0: [ 81 114  88 109 128 121 195 128 139 114 133 148 137  97 113 149 140 184 128 109 169 133 116 157 119 122 181  83  99  78 126 201 113  79 205  92 154 158  65  58 177 193 206 185  91 118 164 151]
1: [139 145 102 119 102 116 135 110 101 117  92 122 156 121 125 115 142 107 104 123 114  75 111 140  99 132 142 136 121 199 135  74  97 112  88  98 129  63 103 203 105  93 110  71  88 121 126 107]
2: [120 125 128 159 152 189 148 129 135 208 146 102 156 135 174 115 100 130 130 152 135 130 181 123 174 115 134 123 137  61 128 214 152 118 189 185 141 166 161  83 159 155 132 158 109 100 131 152]
3: [148 104 101 167 170  28  85 160 118  68 160 116  71 236 102  86 155 163 113  77  95 206  68  79 144 129 101 153 154 150 144 110 110 139 127 125 143 137 129 145  89 110 101 108 150 159 128 138]
4: [136 151  89 135  71 193 155 112 107 149  78 126 135  82  85  72 148 138 159 160 158 138 109 112 104 143 134 137 113 186 119  88 113 120  88  75 145  60  94 206  90  96 105  93 112 120 123  80]
5: [124 112 148 124 136 219 133 147 157 188 100 112 103 124 144  95 104 117 146 159 127 152 202  89 137 117 111 135 124  94 131 125 163 132 124 113 114 174 126  97 107 158 139 129 142 137 172 137]
6: [141  93 143 103 107 108 140 169 101 147 156  99 115 158 150 137 147 113 159 109  96 122 141 129 116 126 130 125 132  99 127 180 122 121 172 125 129 149 108 128 144 152 150 171 135 112 117 137]
7: [122 138 142 164 177 222 148 125 119 198 149  93 145  88 181 126  90 135  96 154 165 109 170 133 158 129 126 158 129 123 113 117 156 137 137 169 133 155 173 119 126 114 100 123 129 125 113 157]
8: [154 154 110 120 108 152 133 117 106 130 106 105 142 102 168 123 134 121 123 146 125 109 126 113 173 121 119 147 131 122 126 108 153 149 145 168 131 133 169 130 125 142  95 134 135 143 103 132]
9: [144 137 201 144 161 186 115 102 125 174 185 105 148 159 173 143  81 130 139 137 146  86 155 139 114 138 143 160 136 162 133 100 118 121  93 148 120 119 114 170 101 114 108  88 166 122 131 120]
10: [132 117 116  95 135 105 116 141 149 129 121 130  69 148 145 179  94 116 188 123 129  77 140  91 147 133  98 124 139 133 115 109 140 170 142 132  96 134 130 128 113 175 135 160 171 136  89 112]
11: [ 99  92 127 157 200 142 143 130 220 160 179 205  77 134 113  98  38 161 202 155  96 171 119  86 193 123 180  59 129  33 120 255 186 118 156 222 157 122 232  33 216 120 131 175 110 116  57 182]
12: [ 92  91 114 175 162  72 136 135 143 122 181 130 133 143 156 103 122 136 168 123  91 183 120 120 137  99 184  79 116  89 123 213 149  97 139 114 147 104 130  77 176 155 157 144  66 112 104 121]
13: [145 176 162 112 125 210 150  80 108 153 110 127 203  49 139 163 115 131  89 132 174 108 134 183 155 160 120 152 156 131 132 107 133 138 120 153 152 140 171 120 118 102  98 113 120 137 109 145]
14: [140 182  80 118 116 157 142  98 109 141 118 115 143  84 146 157 162 136 127 155 161  90 121 102 169 120  82 132 135 112 129 139 171 163 147 153 108 142 171  93 123 132 124 149 142 131 119 168]
15: [108 150  91  80  87 108 142 139 118 104 100 165 111 112 130 145 150 126 123 129 111  64  84 103 144  93  94 118 132  91 135 130 128 126 124  96 102 203 115  59 135 177 147 163 180 115 205 154]
16: [  0  18 157 179 218  74 149 210 232 153 144 122  49 214  34  99  92 197 132  63 126 239 160  71 119 134 187  89 100  69 115 219 111  88 212  96 173 157  85  65 183 185 189 190  97 115 143 117]
17: [129 143 101 114 114 164 126 128 100 141 111 105 162 114 183 152 127 134  92 146 119 107 157 139 157 139  84 137 144 110 122 135 159 150 157 158 127 147 178 117 129 130 131 131 134 112 114 147]
18: [122 141  94 127 126  88 149 146 129 106 149  99 164 130 167 162 125 117 116  99 110 102 134 119 131 105  79 109 127 110 118 101 143 153 164 151 124 145 127  96 125 185 127 177 138 129  96 143]
19: [112 128 147 135 142 183 155 120 125 186 106 106 149  99 167 139 103 128  81 146 131 147 181 149 146 139 112 168 143 129 162 130 143 120 134 169 125 140 165 119 101 114 108 118 117 148 107 147]
20: [144 148 141  93  64  73  99 118 108  96 117 162 129 119 121 168 154  88 102 120 112  70  83 130 134 119 117 122 116 102 137  93 145 137 119 126  93 174 143 104 117 131 125 131 160 124 157 157]
21: [129 117 183 122 104 146 131 187 115 162 132  88 127 144 133 134 145 108 159 107 127 121 156 118 122 135 115 170 135 167 136  76 123 159  88 126 126 128 117 191  89  93 102 111 162 135 124 106]
22: [125 146 116 102 108 121 153 108 161 113 122 148 131 112 111 138 130 136 149 144 103  67 101 119 141 122 122 143 136 113 130 116 159 148 113 162 114 117 169 127 117  96  89  92 129 141  98 136]
23: [169 145 119 133 137  28 101 138 112  85 161 130  93 161 108 167 137  95 101 125  99 140 110 133  81 104 114 123 131 113 113  80  80 119 100  59  98 142  68 117 112 175 186 152 162 131 244 128]
24: [113 104 145 187 117  93 127 131 205 138 144 159 100 142 107  64 115 117 155 153  83 141 110 109 177 125 120 105 140 105 151 167 176 149 122 178 135 135 187  95 130 124 126 156 131 114  78 157]
25: [144 154 125 115 104  80 123 128 126  83 124 160 121 142 144 120 144 112 137 109 111  97  88 123 128 139 119 127 151 161 144  82 103 140 105 131 137 127 133 148 107 114 113  97 137 132 127 125]
26: [134 161  90 119 110 179 143  99 103 117 139  93 157  81 160 150 127 170 125 148 178  79 109 131 151 127 108 152 129  94 139 118 168 146 115 173 123 140 183  78 137 114  98 152 117 139  95 136]
27: [121  41 100 208 202   0  72 224 183  52 201 125  30 254  63  41 144 160 151  68  93 255  58  81 137 161 105 131 154 154 144  88 125 130  95 129 126 146 142 133 112 113 109 102 122 135 117 139]
28: [155 141 126 150 104 109 136 122  73 115 115 121 170 140 113  81 186 105  84 109 124 147 117 171 169 121 119 140 148 124 143 136 148 154 129 149 142 158 155 141 114 102 110 105 126 138  97 138]
29: [113 100  76 132 160 104 133 138 184 142 199 185 115 149 138 111 108 148 183 122 107 173 146 107 118 113 201  71  76  81 134 244 118  65 182 123 171 107 100  82 204 164 200 173  73 105 120 115]
30: [147 153  95 137  81 123 175 120 119 128  69 150 137  86  62  90 153 136 130 147 128 138  87 134  95 132 154 147 114 202 106  83 100 121  85  78 138  59 101 188 106  87  97  84 119 142 141  73]
31: [120 161 109 126 139 154 141  88 101 145 100 150 180  60 129 152 140 156 120 123 201 107 143 147 162 101 111 123 130  94 127 145 179 158 149 166 130 149 206  77 175 123 129 165 143 120  84 157]
32: [148 131 142  86 125  51  88 187 113  89 130 157  60 179 115 171 163  94 108 136 130 176 133 113  62  92 115 106 114 118 123  75 102 127 100  57  73 148  65 110 122 199 217 160 205 138 255 108]
33: [122 128 155 101 162 143  91 114 143 123 144 186 114 152 166 148  87 119 137 162 113  96 170 141 116 153 130 128 124 180 124 113 132 147  96 119 132  71 107 191 118 105 102  94 119 130 105 111]
34: [157 155 153  98  96 104 116 136 126 102 102 134 101 119 118 158 115 118 153 128 137  73 109 147 121 140 122 147 152 117 136  92 122 135 112 121 116 165 133 114  97 123 141 127 150 131 181 147]
35: [108 125 102 114 153  68  81 154 121  55 145 155  92 176 136 115 152 127 118 118 105 150 112 103 100 137 119 132 128 159 124 101 123 158 127 107 138 112 117 150 100 101 111 108 124 133 129 128]
36: [109  53  94 159 157  96 151 138 219 127 215 152  86 137  81 123  89 118 230 172 115 224  72  67 163 106 217  49  86  20 111 255 170  64 233 153 173 149 150   0 255 187 179 226  40  94  84 161]
37: [150 154 115 121  95 164 162 121  96 152  83 104 130  66  78  81 169 120 150 140 145 145 113 132  84 125 154 131 125 190 154  80 124 129  89  87 108  81 112 208 102 112 104  94 131 136 140  95]
38: [116 126 103 155 177  75  90 135 129  63 136 141  93 201 118 118 146 149 104  87 123 155  93 117 117 138 124 145 139 151 136  97 121 141 113 119 141 109 104 150 111 109 128  99 138 135 132 110]
39: [127 137  96 122 133 138 150  84 123 139 124 143 161  83 110 140 145 168 134 159 153 110 110 126 152 122 127 120 154 111 146 124 165 123 101 182 144 127 215 115 112  89  98 110 133 143  79 144]
40: [130 123 156  95  90 138 112 130 133 107  96 131 111 137  98 170 140 105 146 129 148 124 144 106 141 120 105 140 127 152 113 109 136 179 132 139 103 140 132 125 113 159 141 154 161 128 105 122]
41: [120 122 135 124 158 218 159  97 134 193 118  94 144  86 170 134  97 126 122 166 152  98 172 141 147 116 118 141 143 103 118  99 146 132 140 176 110 141 156 103 119 100 119 121 146 134 120 148]
42: [134 136 165 124 165 160 111 124 144 111 171 159 115 160 133 153  68 126 153 121 142 101 186 145 148 142 126 112 132 139 146 149 145 143 110 164 147  87 162 146 117  82 112 101 133 132  91 115]
43: [135 132 147  64 119 124 132 184 139 131  78 180  54 200 102 100  95 141 176 160  95 137 188  76  90 110 111 122 115  92 110  81  86 128  94  75  67 162  74 102 124 192 189 157 228 120 255 132]
44: [120 180 112  94 125 163 129  98  82 125 118 109 130 108 145 138 152 134 119 135 165  88 117 157 128 111  94 117 130  96 123  94 142 142 147 139 105 171 120  96 129 173 138 159 149 133 161 127]
45: [147  13  72 228 234   0  44 248 168  52 222 125  11 255  32   7 162 175 134  67  92 255  67   7 129 159 100 151 147 158 142 117 122 144 144 131 132 163 111 143 129 122 108 107 139 139 119 132]
46: [128  39  97 204 206   0  87 225 163  57 185 138  35 255  61  51 133 157 121  92  85 255  72  81 124 156 114 120 120 167 139  94 109 171 114 145 121 126 130 144  97  83 108  99 144 136 111 119]
47: [150 108 100 128 104  60 117 138  91 111 136 154 144 150 145 142 162  95 120 135 111 134 106  93 138 137  67 125 129 121 124 114 118 166 174 131 108 149 123 109 123 158 127 167 145 131 115 139]
48: [118 140 135 134 134 217 128 113 122 185 124  94 144  77 194 164 113 125  95 161 146 108 186 123 153 120 104 143 134 100 128 118 166 150 144 164 128 148 181 105 127 103 105 135 138 134 104 125]
49: [132 131 177 112 172 161 116 114 148 169 151 112 129 140 136 155 117 131 131 118 156 110 134 119 133 136 118 158 140 116 141 111 138 126 115 137 134 154 131 161 101 104 110 113 127 132 129 116]
50: [138 104 207 157 179 209 111 130 124 179 167 114 142 144 177 129  80 127 129 138 150 131 196 150 158 142 142 122 131  97 160 163 135 122 164 162 144 168 117 105 124 138 144 140 138 124 128 169]
51: [162 160 118 131 130 112 102  90 123  92 137 145 118 104 147 147 149 143 105 134 137 119 105 138 118 153 128 165 144 147 126  81  94 135 102 125 127 117 115 178 101 108 109 110 137 141 151 110]
52: [134 141 105 120 144 158 135 109 124 141 111 112 144  84 146 147 123 130 130 109 168 114 162 131 156 123 126 140 148 106 140 129 155 130 122 173 136 142 186 124 133  84 114 123 145 143  97 141]
53: [142 134 150 117  84 130 122 130 120 174  83 123 118  85 121 139 154  93 155 101 101 135 161 118 107 123 117 132 105 176 125  93 131 150  82 114 116  87 102 172 105 109 115 118 153 147 127  98]
54: [125 133 140  92 105  96 130 116 142 108 125 150 127 153 148 158 121 104 160 119 107  83 130 148 114 150 108 146 130 171 141  85 126 150  92 127 146 104 120 169  94 113 117 106 149 138 116 126]
55: [116 126  94 135 109 119 138 106  94 129 103 134 173 107 118 115 153 110  96 132 121 131 122 159  96 125 144 143 111 176 123  88 106 113  97  76 123  72  90 188 112 122 126 106 110 128 146  95]
56: [112 151 107 116  96 149 164 105 145 154 118 133 139  61 102 126 141 115 146 157 132 127 145 123  99 128 150 102 110 131 107 161  97  93 154  89 151  78  95 140 162 164 161 161  91 110 133 107]
57: [ 16   7 152 162 229  85 159 195 228 134 144 115  50 218  46  95  90 198 159  60 145 236 189 110 139 128 160  86 119  65 125 225 120  91 206  97 156 167 102  64 173 192 167 188  93 113 136 132]
58: [115 124 180 136 176 197 121 115 109 172 135  97 139 109 165 148  98 123 111 135 157 136 195 140 154 139 125 125 148 102 136 134 145 109 168 158 127 167 148  97 142 148 131 122 137 142 132 156]
59: [ 57  94 136  86 166 107 129 160 147  74  98 122  83 148  60 112 110 151 120 112 160 160 165 132 142 113 152  65 111  25 119 212 117  78 209  86 129 187  86  34 191 221 193 211 122 116 180 138]
60: [149 137 155 122 157 162 132 119 153 137 156 157 112 115 167 162  87 133 152 144 133 106 175 147 129 140 135 121  99 186 115 109 139 142  72 120 126  37  93 182 127  94 113  82  98 136  81  92]
61: [132  84 151 189 161  91  85 171 255 191 132 148   0 215  85  89  27  91 255 122  38 225 136   9 103  45  18  50 110 102  51 130 198 220 255 100  44 177  69  32 165 255 188 255 187  93 104 119]
62: [152 139 140 125 145 119 110 112 151 123 141 143 142 119 132 160 110 119 159 110 125 103 131 162 153 146 118 142 126 153 122 108 122 133  92 145 129 112 150 156  98  91 100  94 129 137 121 124]
63: [116 131 132 135 121 172 155 114 150 150 111 157 159  76 115 130 113 121 116 159 149 141 157 158 112 146 126 145 125 190 105  97 129 160  68  82 132  65  95 202 110 127 117 102 124 119 105  82]
64: [110 139 154 107 127 120 103 123 119 112 124 138 105 117 163 196 126 109 108 120 139  67 104 127 154 132 117 141 135 120 160 123 158 119 104 129 115 149 166 117 102 119 115 123 171 142 151 157]
65: [125  94 138  82 114 179 121 188 141 174  38 157  33 200  86  48 128 117 188 170  67 180 218  27  70  78  84 122 124  51 127  91 139 108 125  59  65 195  78  70 130 219 205 191 199 127 255 124]
66: [117 153 105 111 112 168 159 106 115 152 117 109 143  93 176 156 126 122 115 133 172  97 161 176 129 115 127 155 124 118 127  98 138 132 140 161 124 160 165 127 118 109 105 117 141 148 110 134]
67: [135 131 141 136 106  78 102 145 131 112  96 115 123 160 128 124 170  97  92 106  81 118 105 100 121 137 135 143 138 159 133  99 108 132  84 118 108 110 127 159  93  83 103  85 120 128  90 112]
68: [120 154  81 126  84 131 128 122 103  99  90 116 146 128 123 102 167 106 112 145 107  76  97 132  99 127 134 125 102 203 135  88 114 121  93  85 137  44 114 197  87  82 118  68  81 116 110  98]
69: [142 114 170 138 167 194 114 116 142 184 161  97 143 117 177 154 107 145 112 129 157  95 149 123 126 144 123 179 141 122 116  88 122 120 107 145 134 136 126 152  99  93 115 103 135 131 111 117]
70: [ 99 138 154 111  70 103  82 145 112  80  51 158 122 154 100 103 149 106  90 103 101 107  91 106 159 118 151 139 127 122 143 145 144 127  99 152 137 108 185 147 145  81  88  96 125 140  79 139]
71: [137 143 142 139 133 145 138  90 124 141 138 155 170 100 152 155 127 126 152 135 127  92 132 146 113 163 135 151 132 192 126  94 126 141  84 113 131  85  97 178  97  99 114  85 113 139 124 113]

[123 133 107 129 116  48 118 154 108  97 138 154 117 151  81 132 158 123  81 118 133 139 110 122  92 101 165  96 123 126 111 136  96 118 157  73 128 116  77  90 163 169 174 152 120 122 212 114] -> 23 32
[104 107 156 102 133  75  83 181 167  86 119 164  64 179 122 125 159 118 139 101  83 143 154 111 138 135  99 134 116 138 108 113 126 168 141 140 109 111 125 117 121 139 132 143 145 124  99 123] -> 35 40
[156 171 111 151 106 146 103  92 102 113 141 144 174  89 166 177 126 114 129 146 139  54 108 159 108 138 120 145 134 174 129  84 118 130 109  97 152  96 106 196 108  91 115  92 134 143 155  89] -> 71 51
[147 160  90 133 118 118 148 106 115  93 149 116 159 100 153 178 124 143 127 138 152  81  93 159  96 140 150 139 115 133 143 127  91 133 152 107 163 109 110 140 133 136 148 116 116 126 153 126] -> 51 71
[142  91 178 141 174 189 113 114 153 206 160 133 132 144 154 126  87 132 149 155 143 133 187 136 157 124 121 125 131  79 125 188 116 104 166 149 155 209 112  82 146 159 148 153 125 131 145 173] -> 50 2
[115 118 106 127 112 196 174 110 128 154  95 125 136  27  92 124 115 146 110 148 147 130 140 157  95 133 142 128 119 225 130  98 124 132  77  85 118  47  91 221 106 116  95  94 102 120 127  75] -> 63 4
[ 69 117 100 129 157 145 174 125 175 132  86 162 118  85  68 118 141 184 122 141 168 106 132 123 110 130 146 105 115 121 119 153  96 106 172 103 137 101  66 116 159 165 181 156 103 118 156  99] -> 56 0
[138 156 101 153 140  90 128 110 104  86 122 140 159 137 126 150 149 144  99 116 117 116  75 125 101 128 132 152 139 165 136  89 111 121 117 130 136 115  87 166 110 126 123 105 145 139 162 106] -> 51 25
[159 127 105 160  92  66 127 162 110 110 115 134 149 156  73  45 145 125 158 106 105 174  96 112 136 132 118 136 128 135 138 114 154 127 139 138 123 143 171 116 120 101 114 111 132 125 111 145] -> 28 25
[104  99 156 148 169 117 106 144 192 124 213 164  78 171 138 143  68 125 207 144 126 172 117  93 119 112 195  66  74  86 126 205 139  93 175 129 168  95  90  93 186 164 184 156  84 105 114 121] -> 29 12
[ 84 116 124 130 111 103  97 152 159 116  63 148 110 195  87  77 152 161  94 102  83 127 100  67 169 107 157 119 117  87 141 184 201 138  95 173 137 124 233 107 179  90  98 127 124 123  47 160] -> 70 24
[126 130 139 142 128  83 119 130 118 127 154 133 158 132 141 141 135 120 102  98 114 142 131 143 137 137 146 109 127 128 122 165 131 129 114 156 111  92 170 140 137  91 115 117 103 149  91 142] -> 62 28
[154 143 109 133 109  82 111 141  68 102 121 132 136 124 124 126 168 125  91  93 155 172 112 136 146 135 117 120 150 125 115  91 109 163 132 154 123 151 138 134 129 128 127 122 150 142 107 130] -> 28 47
[139 133 130 147 128 121 109 108 140 140 154 147 173 116 145 150 118 137 129 119 128 101 132 148 112 148 127 142 143 164 127  82 118 129  94 104 125  98 105 183 102  86  98  92 108 146 142  88] -> 71 62
[109 163 110 106  75 111 105 136 122 133  70 171  98 142 120 146 145 121 128 131  74  79 101  82 107  95  84 107 129  73 108 113 162 133 113  83  89 202 126  60 139 192 167 170 164 125 218 156] -> 15 20
[133 142 109 137 121 149 136  84 122 125 122 147 198  80 153 131 137 143 147 131 131 103 142 175 103 136 120 108 140 194 126  79  90 145  97  89 123  63  72 174  88  94 100  77  93 118 126 105] -> 71 1
[ 80 101 128 106 111 110 113 131 131 125  97 143 112 155 102 137 135 137  97 122 118 141 126 141 159 109 148 120 115  99 117 192 205 130  79 184 131  94 217 107 150  96  89 133  99 120  58 148] -> 70 39
[139 138  75 127 124 129 176 108 138 103 153 134 169  91 113 170 149 171 133 142 190  82  85 148 116 121 163 108 123  91 115 179 105  76 179 119 150 143  75  94 165 167 171 162  80 116 171 132] -> 0 56
[106 120 185  84 132 118 106 148 116 135 117 134 116 152 145 163 131 106 106  91 114  77 151 139 145 137 121 115 128 102 120 173 133 112 160 123 152 181 115 105 141 150 154 141 114 115 158 145] -> 6 64
[176  97 147 144 125  87 180 142 185 139 182 139  64 149  35  62 101 146 187 168  98 192  48  93 117 102 208  50  81   7 107 255 144  46 255 120 162 195  84   0 255 235 255 255  52  80 145 147] -> 36 29
[160 151 107 130 101  65 112 135  99  90 115 140 142 125  91 114 151  78 109 119 137 150 107 131  92 111 122 127 120 162 116  92  95 126 119  63 113 115  98 148  97 136 141 124 143 116 188  95] -> 55 25
[143 143 145 137 112 124  99 103 112 128 141 161 156 114 144 153 116 111 148 119 142  73 129 157 109 128 103 141 125 186 140  88  96 156  76 125 130  93 107 172  98 107 116  85 129 127 122 100] -> 71 54
[156 131 115 125 107 111 177 127 126 132 146 133 152  93 116 150 154 136 116 123 147 121  88 148 165 126 157 125 133  83 157 174 197 129  99 197 161 107 243 100 166  70  96 117 134 151  58 160] -> 39 52
[102 126 134  96 118 138 163 128 113  75 141 111 170  85 118 161 140 135 135 120 192  97 104 177 138 148 146 103 132  81 136 137 110 122 146 134 144 166 130  93 141 135 132 133 132 115 125 135] -> 44 66
[122 160 132 134 102 131 136  95 109 123 106 114 165 109 153 125 124 126  98 126 110  90 119 155  98 133 128 134 123 182 113  91  95 121  71 101 118  78 116 197  92  98 121 102  91 125 124 106] -> 1 55
[125 116 126 117 118 138 137  92 155 142 137 145 150 113 133 166 123 123 144 137 136  99 122 155 147 128 130 144 153 120 123 143 158 146  86 151 141 122 165 120 126 109  86 122 145 139  74 135] -> 22 39
[154 144 154  94  74 122 119 137 128 149  86  95 110 115 137 165 153  91 171 148 118 113 120 117 127 139 126 148 137 172 117  88 118 160 111 107 133  89 119 173 120 118 121 142 188 134 119  89] -> 53 21
[140 136 164 129 138 166 159 135 137 172 120  89  99 109 119 104 132 131 163 137 137 118 137 131 128 117 139 180 136 173 133  96 109 139  97 118 126 112 106 199  83  95 122  98 130 138 142 109] -> 21 49
[124 148 118 102 124 144 135 113 125 138 140 140 146  95 156 154 154 125 152 119 136  95 146 147 127 132 131 141 134 135 146 101 105 132 120 149 154 127 119 161 116 106 120 101 136 139 134 121] -> 62 71
[116 137 182 137 147 181 111  91  97 178 112  86 153  84 178 125 123 117  57 116 107 116 174 163 140 153 104 153 153 108 135 118 133 142 131 157 132 138 143 147 119 110 121 104 125 138 121 127] -> 19 48
[157 122 178 108 148 157 101 148 161 147 156 116  86 185 148 160  86 134 164 127 143  79 136 128 120 124 117 150 129 130 121  85 120 128 124 104 100 145 104 168 104 120 134 122 167 127 177 124] -> 49 9
[103 106 160 115 171 142 153 140 169 144 124 137  93 137  86 126  98 175 160 136 147 126 167 136 139 129 151 119 139 124 135 138  91 138 125 110 121 133 105 117 128 137 152 105 156 140 140 123] -> 49 5
[146 137 114 106  85 158 219 125  98 159  94  83 152  85 120 110 128 136 144 144 138 125 115 148  96 118 149 130 104 136 127 166 104  91 137  82 156  98  92 147 136 157 148 162  97 117 142  92] -> 56 55
[131 139 103 107 119  71 130 161  98  76 123 148 122 122  87 113 154 132 107 108 145 194 122 163 102 101 128 112 113  92 117 140  95 100 152  76 126 142  80  85 131 192 195 141 150 111 209 126] -> 23 32
[128 126 152 104 123  90  70 147 206 138 108 189  39 166 104 160  69 100 194 134  84 104 148  77  96  76  44  73 131 119  76 122 135 210 209 136  64 166 107  81 157 238 156 255 161 124  99 143] -> 10 61
[128 158 100 120  83 125 141 120 136 115 114 164 138 105 123 141 131 120 133 153 125  78  84 149 140 139 121 134 112 126 117 113 153 149 113 161 144 136 178 141 120 108 123 103 141 135  94 136] -> 22 8
[133 117  97 173 177  82 110 124 130  92 170 140  89 176 114 122 130 166 120 109 104 164  86  96 122 145 121 115 143 157 129 103 100 141 115 125 138  91  91 147 123  96 115  85 107 149 124 112] -> 38 35
[102 109 145 109 165 145 132 159 159 104 120 116 107 135  97 134 103 125 129 144 130 166 189 113 147 121 125 104 121  65 115 162 119 110 203 110 106 199  91  60 156 192 180 194 146 113 179 150] -> 59 5
[126 134 154 100 114 110 106 114 135 123 127 162 129 127 121 145 117  91 145 106 108  77 112 149 118 138 104 149 133 152 121  85 119 143  82 148 146 115 139 168  93 113 112  98 144 136  99 117] -> 54 62
[139 121 127 107  89  71 126 137 131 126  98 119 117 170 132 126 161  97  95 108  77 116 103 101 109 141 150 135 122 161 108 109 114 137 104 138 124  98 125 181 101 121 100  98 116 150 111 117] -> 67 25
[157 157 124 131 121 121 116  90 132 116 144 155 153  85 155 160 120 118 148 118 120 117 132 127 113 153 121 135 130 167 132  90 108 132 105  99 135  87 116 189  96  88 104 102 119 143 132  98] -> 71 51
[139 140 144 124 127 122 136 144 140 109 104 131 109 115  76 138 130 148 125 138 155 135 125 171 123 136 132 122 138 136 139 123 102 120 109 100 106 120  97 135 117 127 131 108 133 124 172 118] -> 34 51
[118 143 143 100 110 181 159  95 120 153  94 135 151  45 108 113 117 119 104 139 162 128 133 177  88 121 138 139 112 199 121  92 101 123  75  86 125  49 103 221 106 109  98  85  97 126 128 100] -> 63 37
[101  98 165  88  96 114  96 249 164 198  79 150   0 249  59  70 119 123 191 149  42 253 252  16  37  60  77  80 100  35  91  94 102 127 108   0  17 183  14  25 148 255 255 226 223 121 255  96] -> 65 43
[133 152  96 139 122 158 147  87 113 159 136 117 182  83 156 141 126 122 144 132 139  87 141 163 102 134 116 143 133 206 132  92  79 124  81  97 103  88  96 198  81  99 109  73 119 132 132 109] -> 71 1
[125 144 120 136 123  68  90 134 136 113 129 160 112 140 124 166 139  97 118 106 120  90 116 105 135 112  66 124 127 132 112 125 145 186 181 127 103 146 128  98 119 148 145 149 145 127  90 159] -> 47 18
[128 140 103 160 121 155 153 118 120 172 129  78 177 112 133  78 106 108 102 166 127 136 140 147 164 112 141 119 135  83 132 186 169 121 148 170 127 170 157  77 145 120 141 148 110 115 105 163] -> 2 17
[161 117 104 159 149  71  73 125  88  78 151  90 106 192 114  69 167 154 112  97  95 187  39  76 137 132 116 154 146 159 143  93 102 120 111 127 137 153 125 145  97 112 102 106 137 162 136 133] -> 3 38
[115  97 117 171 120 124 179 125 154 131 131 168 167  87 101 124 124 136 115 140 119 136 121 163 179 107 141 116 129 105 153 155 187 150 129 175 137 130 226  96 164 101 118 133 133 154  80 186] -> 39 24
[141  29 130 144 137  56  98 218 179 151 182 119  30 255  62  59  93 122 172 150  41 255 119  34 160  57 203   0  63   0  92 255 134   0 255 103 181 255  25   0 255 255 255 255   0  42 177 250] -> 36 16
[143 157 122 102  96 118 127 147  93 113 113 139 102 140 144 142 159 128 143 132  97 106 109 123  97 107  79 123 150  97 118 101 116 126 100  75  81 182  74  94 132 182 160 160 184 127 232 122] -> 15 23
[115  96 150 125 164 171 125 102 161 161 160 171 144 123 146 131  58 142 142 152 133 123 163 129 164 126 155 131 123 137 136 170 173 142 104 146 119  85 180 138 146  84 105 100 118 115  61 131] -> 42 33
[113 137 152 125 159 207 141 128 143 171 143 110 155 101 162 139 105 150 113 145 159 123 193 149 162 158 108 134 131  99 137 153 141 115 160 156 146 161 159 110 140 102 132 148 129 141 116 150] -> 58 7
[118 136 127 122 148 191 152 100 145 161 140 163 168  88 149 124 103 144 139 167 137 103 165 172 106 139 133 145 123 190 106 109 111 135  80 104 129  56 102 206 101 109 108  94 114 123  88  83] -> 63 71
[151 138  67  96  99 156 176  88 125 121 111 134 160  92 107 111 146 154 123 175 135  99  76 127 174 121 113 147 141 116 128 142 179 149 119 187 121 123 222  89 122  85 107 136 152 133  94 137] -> 39 26
[155 141 105 146  96 125 174 119 111 134 126 139 187  80 107 100 156 117 131 141 147 112 103 165 168 125 156 133 155  86 137 170 154 150 119 167 142 130 189  95 135  83  98 123 112 142  78 148] -> 39 28
[146 182 138 100 118 190 149 106  89 125 130 103 158  86 155 159 128  93 143 147 171  64 135 186 137 138 106 151 136 134 136  91 131 128 115 134 129 132 164 140 111 100 102 113 128 123 125 138] -> 66 13
[130 123 155  58 111 127 104 156 126 106  76 172  69 171  95 109 118 105 142 135  94 171 189  91 121 102  95 124 119  85 116 102 127 116 118 102  87 185 120  75 127 177 178 152 180 121 216 130] -> 43 65
[133 146 158 115 111 134 106 141 134 112 123 141 147 126 141 150 107 140 143 125 159 107 154 155 136 138 132 129 136 162 133 123 125 142 108 136 139 133 140 160 126 115 105 126 143 128 111 128] -> 62 54
[139  83 131 166 148  70 105 133 177 138 166 102  42 197 155 165  93 118 184 119  88 123 101  85 111  97  16  99 108 104  77 105 160 187 201 110  61 190  95  59 134 247 144 229 170 107  84 139] -> 10 18
[129 161 131  87 130 102 102  92 163 112 112 163  86 131 111 149 107 105 157 147 101  78 140  89 138 120  80 107 132 130 133 126 159 189 136 157  98 125 146 137 122 154 129 157 147 113  80 129] -> 10 40
[116 152  95 108 124 139 160 112  97 141 127  94 165  95 186 171 163 133 113 123 170  66 131 166 126 130 105 145 137 135 132 103 144 135 139 151 126 153 141 123 135 140 111 127 154 139 107 135] -> 66 17
[143 138 109 116  76 120 140 109 112  94  78 129 175 107 135 131 154 121  91 138 115  86 102 143 110 132 147 135 122 192 138 101 109 102  79  86 139  73 103 185 105 113  99  84  98 130 107 100] -> 1 68
